In the data rows, the value 128 means zero.
Each row of this table is followed by its label. One hidden rule gives the labels. It looks at one to three of the table's principal directions, none of them among the few with the most spread.
[108 136 182 153 137 124 117 120  99 106 161  76 170  98 136 107 159  97 137 183 105 152 124  94 114 143 182 181 118 118 172 112 150 117  95 174 155 164 102 137  91 114 115 110  85 112 129 162] YP
[126 121 131 152 118 134 128 134 120 107 111 101 125 119 141 111 115 125  91 149 139 131 137 118 123 137 119 140 132 122 107 103 142 141 151 150 107 130 150 128 140 122 109 120 123 118 104 118] XR
[107 144 139 100 135 128 117 138 138 125 128 132 134 140 122 131 133 119 195 119 123 125 135 127 137 134 132 122 156 111 146 122 125 140 108 119 148 139 112 133 132 147 121 147 125 119 145 128] XR
[112  86 146 144 129 153 154  82 120 125 131 141  98 124 166 140 116 151  99 146 128  97 129 163  85 133 152  91 152 152 123 148 130 138 131 109 181 117 154 116 103 153 160 135 146 150 151 102] YP
[120 122 121 101 133 129 136 119 132 135 133 147 128 117 146 112 136 129 113 104 108 127 128 177 128 123 164 128 171 150  99 140 141 118 132 121 140 149 139 124 101 140 136 123 185 113 143  85] XR
[134 101 134 158 106 137 131 139 111 137 127  93 106 107 121 112 132 117  55 147 148 140 110 122 102 123 141 152 103 140 112 132 121 118 137 138 143 126 136 124 104  96 142 110 116 143 112 128] YP
[162 147 166 108 107  96 140 128 148 197 170 149 115 171 108 159 116 162 201 109  55  98 113 127 133 131 176 127 139 157 150 143  86  65  68  92 134 106  87  82 121 113 149 109 123 137 125 126] XR
[129 133 168 145 147 134 128 120  95 114 172  92 178 102 137  99 157 101 127 172  95 176 100 109 148 160 185 186 154 138 135  72 162 122 114 193  93 136 118 104 122 102 132  87 104  67 108  99] Ln
[110 113  84 140  94 124 140 135 116 134 112 134 100 123  98 127 143 121  95 110 174 136 151 166 120 104  91 106 101 139  99 166 137 108 127  93 148 130 113 150 114 105 159 142 145 152 140 126] Ln
[137 114 100 110 145 137 111 139 119 126 127 146 146 134 123 118 125 110 118 111 151 149 112 132 133 102 112 132 110 122 131 132 108 151 148 134 136 125 138 150 127 141 115 138 147 121 130 142] YP
[ 98 141 117 163  83 105 132 156 124 119 124  98 129 120 115 103 127 114 106 148 140 117 159 148 112 107 133 155 149 128  94 133 156  88 116 125 116 157 115 138 111 100 120 147 146 112 113 125] XR
[102 134  91 201 103  75 127 164 134 107 106  94 128 122 137 107 129 140  91 160 154 117 149  85 123 115 123 164 123 131  88 123 181 106 129 134  13 151 135 116 145  58 137 131 132 110  92 117] XR
[117 113  80 140 141 134 121 143 134 102  86 110 119 127 157 106 118 125  83 113 167 133 168  99 132 122  64 121  93 115 105 126 148 159 172 105  99 140 159 150 153 126  92 124 136 131 127 122] YP
[131 119 123 105 130 142 117 143 117 132 127 116 110 121 125 116 130 114 105 107 137 152 127 130 135 127 114 135 105 119 120 124 117 144 143 121 164 137 129 144 122 136 129 117 129 132 142 119] XR
[137 113  84 165  86 121 138 170 123 138  96 115 113 112 110 114 132 117  46 121 179 136 123 142 119 111  99 143 129 148  66 122 143 113 161 127  60 113 138 103 135  69 145 106 139 118  86  99] YP
[162 128 174  92 123 165 124 128 107 159 159 113 139  90 108 115 160  92  91 118 110 167  71 157 124 143 182 165 158 133 124 110 109 123 151 172 174 120 119 109  99 137 144  91 114 103 138 112] XR
[132 103 109 199  81  92 166 123 136 139  98 147 103 152 140 148  92 175 110 158 139  70 146 133  98 129 118  91 151 171  87 132 146  97 125 111  35  90 146  71 157  77 146 118 135 141  75 106] Ln
[114 146 112  95 162 110 104 125 144 117 135 158 145 131 127 125 133 126 161 114 116 131 107 130 138 108 159 134 145 113 138 148 122 142 123 143 126 152 136 158 124 157 129 165 166 123 151 146] Ln
[116 162 105 129 124 126 126 124 135  89 122 126 127 130 119 133 128 141 133 124 141 130 163 139 163 129  86 118 111 105 121 126 146 126 130 131 117 143 127 174 151 142 116 161 138 128 129 133] XR
[112 133 120 105 167 155 118  94 110  87 148 151 163 127 127 129 142 115 154 132 139 162 120 154 153 122 123 117 130 112 151 122 129 162 126 157 164 131 134 178 129 175 130 167 149 109 148 135] Ln
[139 154 128 120 117 110 118 150 138 140 138 131 128 142 106 143 124 134 153 115 121 122 129 120 140 113 119 139 107 116 143 135 109 110 110 116 130 131 104 136 127 124 128 139 122 135 126 152] YP
[153 121 121 143 111 124 143 125 129 151 143 142 121 147 116 150 127 150 127 122 130 117 119 133 130 120 122 117 110 153 133 139 108 100 113 110 111  99 117 111 131 103 149 121 126 136 112 126] YP
[131 132 178 139 114 111 117 128 125 146 144 105 127 125 124 134 129 127 128 152  97 122  95 113  92 118 193 159 140 128 142 137 103 111 102 149 157 135 119 117  97 127 149 123 118 135 122 156] YP
[113 120 122 152 136 105 133 117 123 128 135 134 127 147 125 136 119 140 162 148 120 126 138 103 130 128 122 117 104 134 143 135 136 122  95 115 113 123 116 125 136 112 143 135 115 140 127 140] YP
[ 92 142 125 133 139  99 117 115 150  94  96 145 118 142 144 142 102 156 171 141 126  91 156 116 118 119 121 100 134 100 138 150 139 155 115 120 129 152 143 157 136 162 121 178 146 157 139 156] XR
[101 108 111 145 146 150 122 111 106  68 101 110 134  93 165 105 129 112  54 150 163 145 145 140 114 125 111 129 117 115 111 121 157 172 168 159 147 157 169 172 117 153 110 134 148 130 129 130] Ln
[114 169 109 114 166 130 112 129 132  67 124 133 180 126 131 121 140 119 181 134 135 153 151 111 190 149  92 133 128  98 150  88 161 159 128 166  74 147 128 163 167 141  82 146 125  93 114 133] Ln
[140 123 144 121 121 127 128 130 124 155 140 140 123 158 108 154 116 131 176 125 121 124 122 118 123 124 116 112 107 128 159 131  90 125  98 106 161 101 103 117 131 131 137 126 101 144 127 152] Ln
[107 141  49 145 130  90 115 154 142  89  81 160 136 142 113 128 120 142 144 116 184 126 155 116 161 104  61 107 107 110 105 138 160 154 143 125  34 137 140 159 171 107 122 173 157 130 108 137] XR
[132 125 133 123 124 134 128 108 124 124 125 149 113 137 110 151 115 139 141 133 137 120 121 141 122 122 116  98 108 119 145 146 103 139 121 130 169 113 128 150 128 153 139 155 122 162 134 160] XR
[160 117 157 102 122 145 136 111 135 180 144 145  97 160 122 159  98 139 151 107  97 102 122 130 103 126 122  95 111 132 153 146  68 116 123  87 203  91 119 111 129 164 125 117 104 162 151 153] Ln
[134  96 142 167  99 106 172  83 151 166 122 165  71 165 148 173  87 198 141 143 102  47 140 140  81 131 146  62 141 173 124 173 112  92 100  72 128  87 139  78 128 120 167 134 134 184 127 119] YP
[158 156 111  98 137 117 107 155 151 133 120 155 145 168 110 146 106 139 191  99 128 123 125  99 167 121  88 120 113 105 149 112  93 144 132 126  87 108 124 135 175 139  90 143 122 121 108 153] XR
[142 118 176 110 130 118 127 110 138 167 138 134 107 161 132 145 103 149 191 130  79 104 120  98 110 142 158 108 127 128 161 139  91 127 101 107 171 112 119 105 130 149 126 121 103 156 144 147] YP
[ 79 119 106 174 102  98 146 119 128 104  93 138 119 134 119 125 115 141 153 163 154 103 167 142 114 126 111  96 152 133 104 144 175 124 105 116  94 136 127 128 134 106 142 167 141 141 116 122] Ln
[135 158 154  89 183 155  95 122 119  88 154 122 190 135 120 117 134 103 194 141 109 181 102 100 185 148 132 158 131  90 176  72 113 175 117 190 135 130 128 165 151 168  85 144 114  84 117 144] Ln
[121  86  91 130 119 140 127 138 110 133 103 121  88 114 126 117 138 119  61 105 179 148 136 136 112 111  90 113  74 134 106 159 125 147 154  96 165 133 137 150 110 115 152 119 136 163 147 124] Ln
[107 124 145 124 153 147 132  86 117 103 148 132 137 109 147 137 155 131 128 139 127 134 127 146 120 131 152 119 124 128 158 149 139 138 113 132 182 145 127 154  96 155 151 144 134 138 163 134] YP
[153  83 160 151 112 147 158  95 124 152 118 135  91 127 164 145 102 159  78 144 115  94 108 141  84 150 153  97 157 163 106 123 116 134 154 127 131  87 164  72 129 131 153  90 122 146 115  95] XR
[150 140 140 111 144 145 105 137 101 114 154 119 163 122  91 125 153 106 147 133 142 189  92 112 173 133 122 159  88 107 162 101 110 151 119 176 136 121 108 158 131 124 132 131 102 109 116 148] Ln
[108 131 120 130 127 108 116 140 132 124 106 123 114 126 120 121 122 129 141 128 136 130 142 111 127 122 116 128 115 108 123 141 143 143 125 117 130 147 124 141 127 128 135 147 128 144 141 137] XR
[102 115 156 166 125 107 135 116  95 117 159  94 136  90 135 106 165 123 104 176 113 155 111 119 120 147 197 169 130 148 125 124 176 108  97 166 114 160 112 116  91  81 177 102 116 115 130 107] XR
[151 109 150 136 106 135 141 117 139 171 126 140  95 145 115 160 107 145 125 127 126  89 114 129  85 116 130 100 114 139 147 162  82 111 119  93 177  93 123 105 112 134 142 132 106 175 133 159] XR
[105 163 140  94 173 117 110 120 121 112 184 130 177 133 129 114 161 117 209 126  84 169 123 121 179 136 170 164 144 117 161 111 150 122  81 146 130 163  97 151 120 141 137 143 143  77 158 111] YP
[157 117 128 104 149 178 111 143 103 131 139 100 139  94 110 110 159  83  69 110 159 193  94 118 146 133 104 161  83 112 137 107 112 157 167 152 165 119 126 145 118 129 125  99  97 117 137 130] Ln
[126 122 161 124 140 156 136  99 122 127 149 115 142 123 142 124 142 123 128 140 107 140 111 142 122 141 167 136 166 140 134 116 126 128 119 142 157 120 135 119 113 144 137 123 134 105 133 103] Ln
[110 155 152 140 144 127 118 112  95  73 166 114 187  87 116 112 168 103 132 178 122 171 104 143 155 141 179 174 140 118 150 101 164 127 104 217 117 162 113 162 105 122 134 139 125  92 114 142] XR
[124 137 150 130 106 148 142 129 127 127 125 110 129 101 128 120 145 114 102 134 129 125 125 161 117 144 149 138 182 135 103 112 148 116 141 144 129 129 129 106 117 124 132 116 127 106 122  97] XR
[122 169 194  99 150 164 102 125 100 112 193  84 194  71  99 100 187  59 119 157  98 193  67 151 133 131 219 216 170 103 161  99 127 116 108 214 200 163  99 156  68 152 132 132 114  74 144 146] XR
[ 89 116  47 172 115 109 131 146 139  87  56 130 109 118 137 107 108 130  66 129 196 113 181 131 118 102  51 104 117 115  66 145 181 151 175 108  63 145 164 154 153 113 114 163 162 141 116 121] Ln
[156 146 211 115 125 131 117 121 128 160 164 103 136 135 118 139 117 125 161 151  64 127  85 106 111 142 197 162 152 121 161 107  83 112  98 160 174 115 113 102 112 147 127 110  94 122 118 151] YP
[132 108 105 130 129 119 126 137 121 135 126 142 125 113 130 114 129 124  87 121 141 132 114 144 119 110 139 137 118 141 111 146 134 128 143 130 121 139 137 129 106 115 138 124 154 134 130 123] YP
[176 105 134 144  83 124 160 125 157 202 122 156  70 163 115 172  87 168 110 110 117  57 119 137  80 117 120  81 118 166 123 167  68  78 126  67 140  67 128  71 131 112 139 112 112 186 114 144] Ln
[101 144 109 141 124 114 122 148 130 106 116 104 134 113 133 111 143 116 115 128 144 135 158 120 133 121 112 147 121 115 115 130 163 123 130 121 110 162 120 145 123 113 121 134 133 118 134 125] YP
[148 139 177 138 114 125 143 113 124 148 160 121 135 141 126 152 133 148 159 145  88 122 110 125 130 149 166 136 146 148 147 110 114 100  90 138 123 105 107  92 126 114 152 102 106 117 108 117] YP
[136 103 118 134 102 153 158 107 123 134 127 151 107 104 131 131 137 136  66 122 152 105 121 194 105 126 138 100 154 159  99 153 135 110 155 124 145 116 145 118 105 126 149 129 155 141 135 102] YP
[105 135  88 151 125 104 115 143 133  98 100 119 107 134 117 128 115 137 123 133 165 123 165  96 136 112  71 117  64  99 131 149 140 141 128 110 119 149 128 175 143 120 118 163 118 164 133 167] Ln
Which label does each new row get?
[115  54  86 187  76  98 158 125 122 156  84 145  46 122 151 140 109 165  27 129 179  71 142 150  46  95 123  78  95 175  78 203 131 110 150  70 129 122 156 105  99  84 187 116 154 203 134 126] YP
[156 139 180  84 149 172 110 132 109 127 153 106 176  90 137  96 151  79 101 129  99 177  67 148 137 152 194 185 203 121 116  65 122 154 169 212 137 129 147 110 120 158 108  89 131  57 118  95] YP
[134 119 151 102 128 139 134 100 107 153 157 152 120 114  96 152 162 120 153 119 127 142 104 153 120 131 149 106  97 135 170 168 109 119 101 122 208 122  90 138  92 136 174 127 102 166 172 160] XR
[ 75 132  72 119 178 137 104 124 102  43 132 119 151  96 138 101 172 107 107 128 178 189 155 132 177 119  93 141  62 102 144 135 171 169 122 147 147 191 130 226 111 134 130 162 158 126 157 134] YP
[127 130 115 122 152 134 120 123 136 116 128 149 143 141 128 140 125 132 150 125 140 131 113 123 137 119 118 119 134 121 142 124 118 150 127 132 115 114 137 135 141 143 132 151 137 120 126 132] YP
[163 136 161  61 164 182 108 112 116 130 157 140 140 120 109 139 137 105 140 105 117 169  81 142 152 139 133 130 112 103 169 111  75 167 143 160 216 111 127 158 121 189 120 129 111 129 151 149] XR
[145 171 232 142 123 125 130 119 105 115 191  72 193 111 143 112 149 116 165 194  40 151  94 111 148 184 238 207 203 140 148  41 146  92  86 228  87 139 109  84 125 108 109  72  93  48  75 103] YP
[150 142 183 144  92 106 127 150 134 170 140  98 119 133 107 137 125 131 150 148  94 113 103  95 108 141 173 158 143 132 138 117 107  93 102 139 116 115 102  81 124  96 137 100  83 130 104 143] XR
[132 141 104  93 138 130 125 120 147 128 122 157 112 142 131 138 119 146 137  89 123 117 141 150 145 117 109 103 126 120 120 149 116 134 140 104 145 133 139 154 138 163 124 152 164 140 152 123] XR
[139 136 188 130 110 133 136 125 117 158 160  96 119 111 120 127 136 119 127 148  85 129 112 124 112 153 176 155 142 133 137 115 124  97 109 140 165 128 103  96 105 120 143  96  88 125 135 125] XR
[151 124 176 134 117 147 149 107 125 148 142 125 133 149 130 148 109 138 162 148  93 115 121 129 123 157 139 114 155 146 144  96 106 116 105 132 137  86 121  84 141 131 120 100  97 120 100 117] YP
[127 151 123 142 132 115 134 114 124  98 147 138 162 123 129 133 149 143 145 144 124 133 132 138 159 134 140 136 132 136 138 121 155 113 110 157  81 138 120 140 131 112 132 138 140 107 112 124] Ln
[ 68 123  80 209 109  93 129 143 116  70  89  77 122  93 139  86 134 121  49 176 175 137 178 109 114 112 103 156 104 119  77 137 208 122 137 138  67 178 145 162 121  78 131 150 143 129 109 124] XR
[157 109  36 100 119 141 124 157 150 147  88 182  82 136 104 142 110 133  68  57 203 108 130 156 128  83  38  78  73 122 100 179  91 144 196  76 129 104 153 159 149 139 120 158 158 176 148 149] Ln
[145 106  97 110 111 134 138 143 129 164 115 147  96 131 118 137 135 129 104  82 155 124 136 146 123 117  90 101  98 144 114 156 114 121 148  79 143 113 119 117 125 114 145 108 131 153 147 118] YP
[130 120 108 154 134 127 138 121 144 119 105 135 120 160 146 143  99 151 148 137 141 101 150  92 129 139  81  93 125 127 126 112 129 143 142 110  73  95 150 110 184 127 109 132 109 129 111 126] YP
[159 115 148 147  93 125 148 134 147 169 107 125 108 132 136 128 102 143  99 132 112  85 118 126  95 139 147 123 173 151  95 123 122 106 156 123  87  97 147  65 139 109 114 100 120 129 100 108] YP
[115 106 146 184 100 119 145 124 102 132 135  94 120  95 131 113 137 116  61 174 130 130 122 133  86 129 162 154 133 149 104 129 158  99 124 146 124 134 125 103  97  89 159 102 112 128 115 121] Ln
[135 113 142 113 150 131 138 111 130 153 155 134 121 149 161 140 132 145 153 109  93 124 131 116 128 139 144 118 121 152 148 130 114 120 107  90 147 120 121 103 124 131 143  94 128 125 149 104] Ln
[127 116  89 101 141 148 123 142 131 121 104 130 115 135 142 119 128 121 111  85 156 142 158 130 146 124  69 109  97 121 118 129 124 155 157  91 143 133 139 150 141 141 105 118 143 133 142 113] YP
[133 135 156 101 154 182 140 101 104 110 174 125 165  97 132 125 172 106 128 129 121 168 111 170 160 158 146 141 146 137 154  98 142 132 121 156 170 128 112 132 103 143 137 111 121  92 144  92] XR
[127 155  84 125 109 102 133 162 159 127 102 159 133 144 117 142 130 147 163  97 153 100 149 140 154 120  92 111 154 131 108 130 145 117 131 103  45 125 120 111 158 101 125 143 150 115 110 108] XR
[151 121 129  96 158 156 128 115 124 136 149 142 126 139 138 143 122 130 131 104 116 141 123 130 145 133 106 115  93 129 154 122  97 142 130 110 173 112 127 136 129 156 122 112 122 136 144 128] Ln
[140 131 164 106 133 145 135 115 113 135 161 117 136 119 144 129 147 123 131 124  93 143 121 144 137 152 160 140 138 144 140 108 123 115 115 138 159 133 115 115 112 134 133  86 121 111 134 106] YP
[164 121 153 108 147 151 128 112 123 149 153 139 146 130 133 133 123 124 125 124 102 138  93 131 128 133 151 136 137 136 143 113 100 134 140 146 145 103 135 110 125 149 122 109 123 114 127 126] Ln
[166 115 211 103 130 178 130 110  98 168 176 100 139  92 118 120 146  89  96 144  87 159  66 144 102 153 198 166 151 136 151 103  96 121 134 172 216 109 115  94  84 147 138  79  84 115 140 128] YP
[111 124  38 154  83  88 136 174 162 135  70 156  80 128 128 133 111 151  60  85 192  69 172 158  98  71  68 100 111 134  69 192 145 104 165  58  81 147 143 137 124  99 136 161 182 168 133 131] YP
[156 136 168  96 156 168 132 102 119 130 175 135 149 127 133 148 143 124 153 127 100 142 100 136 147 154 149 129 125 133 177 104  97 130 114 147 174 109 116 124 122 154 124 106 102 119 136 131] XR
